m = [-24  42  14  35 -25 -22]
The last entry is -22
Report the first entry from the left.
A: -24
Report the third entry from the left.
A: 14

Read these off the table that follows.
1) Find the largest entry.
2) Find the entry just left of 0.249.
3) Find the entry just left of the largest entry.
4) Find the entry just left of -0.094.
[[ 0.081  0.119  0.166  0.195  0.189  0.132  0.042 -0.059 -0.138 -0.175
  -0.154 -0.090 -0.007  0.065  0.109  0.118]
 [ 0.079  0.183  0.137 -0.096 -0.161  0.024  0.118  0.106  0.211  0.284
   0.095 -0.131 -0.113  0.013  0.041  0.070]
 [ 0.080  0.196  0.047 -0.174 -0.012  0.118  0.115  0.262  0.202 -0.100
  -0.114  0.029  0.041  0.142  0.267  0.090]
 [ 0.083  0.117  0.159  0.191  0.195  0.159  0.083 -0.012 -0.098 -0.159
  -0.172 -0.140 -0.074  0.002  0.067  0.106]
 [ 0.082  0.166  0.184  0.026 -0.152 -0.138  0.022  0.116  0.105  0.137
   0.249  0.276  0.115 -0.094 -0.150 -0.055]
 [ 0.083  0.135  0.193  0.183  0.095 -0.048 -0.154 -0.166 -0.088  0.022
   0.102  0.118  0.103  0.114  0.175  0.252]
 [ 0.084  0.125  0.177  0.199  0.165  0.075 -0.042 -0.137 -0.174 -0.142
  -0.061  0.031  0.100  0.118  0.110  0.102]
 [ 0.082  0.114  0.157  0.190  0.195  0.160  0.088 -0.004 -0.095 -0.157
  -0.176 -0.142 -0.078 -0.005  0.060  0.106]
 [ 0.082  0.193  0.053 -0.171 -0.018  0.116  0.112  0.257  0.212 -0.088
  -0.124  0.022  0.042  0.124  0.268  0.115]
 [ 0.079  0.192  0.081 -0.160 -0.073  0.109  0.106  0.198  0.283  0.049
  -0.151 -0.055  0.041  0.047  0.175  0.266]
 [ 0.083  0.140  0.191  0.178  0.069 -0.073 -0.169 -0.154 -0.051  0.059
   0.114  0.114  0.105  0.141  0.221  0.283]
 [ 0.082  0.134  0.187  0.191  0.121 -0.003 -0.125 -0.176 -0.133 -0.036
   0.064  0.114  0.112  0.104  0.121  0.185]
 [ 0.083  0.195  0.024 -0.175  0.030  0.113  0.146  0.287  0.086 -0.151
  -0.036  0.043  0.074  0.242  0.186 -0.060]]
1) 0.287
2) 0.137
3) 0.146
4) 0.115

M =
[[ -1 -14 -18  16 -38  31  19 -32]
 [ -8 -27 -15 -11  11   9 -14  41]
 [ -8  -4  -2  -6   4 -12 -20  14]
 [-20 -19 -13 -23 -26  18 -16 -18]
 [-12 -15 -31  -5 -46  -2  -4   8]
 [ -5  28  30 -12  48 -37  11   0]
 [ 23  -1  34  44  21  -8  -3 -33]]
Counting starts at 1.
The entry just left of -31 -> -15
The entry just right of -23: -26
The entry in the bottom-right corner is -33
The entry in row 3 and column 1: -8
The largest entry: 48
The entry in the top-right corner?
A: -32
The entry directly below 14 is -18
The entry at row 1, column 2 -> -14
The entry directly above the largest entry?
A: -46
The bottom entry of the column that holds the smallest entry?
A: 21
The entry in row 1 and column 1: -1
The top entry of the column that holds the largest entry?
A: -38
The entry at row 2, column 1: -8
The entry directly below 31?
A: 9
The entry just left of the smallest entry is -5
The entry just left of -16 is 18
The entry at row 1, column 3 is -18
The entry just right of -46: -2
The bottom-left entry?
A: 23
The entry just left of the largest entry is -12
The entry directly below -11?
A: -6
The entry directly above 0 is 8
The entry just right of 31?
A: 19
The entry just right of -27 -> -15
The entry just left of -38?
A: 16

a =
149,184,102,132,161,98,90,89,149,151,192,148,167,204,91,147
151,168,48,42,193,157,57,152,150,193,179,172,134,197,134,182
141,126,235,236,118,129,207,111,128,92,143,121,156,118,127,106
148,199,84,135,121,117,105,115,147,190,159,167,158,188,117,163
163,88,187,148,143,121,143,138,145,98,154,114,132,122,156,87
81,120,189,210,144,142,213,143,144,75,106,103,152,79,134,140
142,189,157,173,133,176,153,116,124,177,156,181,155,182,116,160
95,145,105,119,207,168,144,146,146,107,149,143,157,147,108,188
219,99,195,145,52,106,138,148,137,167,140,128,120,124,194,60
113,166,78,92,176,166,124,156,145,155,137,163,151,160,120,196
194,82,218,165,98,124,159,138,128,122,153,121,125,120,174,66
172,81,210,168,104,144,164,169,140,134,114,109,104,90,198,86
124,65,215,200,138,143,204,170,146,68,102,89,123,75,176,94
135,173,69,60,181,159,96,154,143,166,165,178,155,187,117,195
The bottom-right entry is 195
The entry just left of 108 is 147
The entry just right of 79 is 134
Find the second smallest entry.
48
The first entry on the main diagonal -> 149
The entry in the bottom-left corner -> 135
The entry just right of 235 is 236
Find the first entry in the row that holds the largest entry.
141
Find the last entry of the smallest entry's row.
182
Find the 4th entry in reading order.
132
Find the first entry in the row that holds the smallest entry.
151
The smallest entry: 42
The bottom entry of the column that holds the smallest entry is 60
The entry in the top-right corner is 147
Find the entry just left of 84.
199
The 3rd smallest entry -> 52
Find the entry directly below the largest entry.
135
Find the entry directly below 213.
153
The 2nd entry on the diagonal from the top-right corner: 134
Find the 3rd entry in reading order.
102
Find the third entry on the main diagonal.
235
The 2nd entry from the end, reading row by row -> 117
Find the smallest entry in the first row.
89
The second entry on the main diagonal: 168
The 3rd entry on the diagonal from the top-right corner -> 118
The 5th entry in reading order is 161
The entry directly above 129 -> 157
Find the entry just right of 127.
106
The entry just left of 235 -> 126

-7.00,-22.65,16.84,2.44,20.60,-9.11,14.88,-4.66,-8.22,-5.57,3.06,1.08,-4.11,-4.28,17.18,6.35
Report the entry just left of 14.88.
Answer: -9.11
The smallest entry -> -22.65
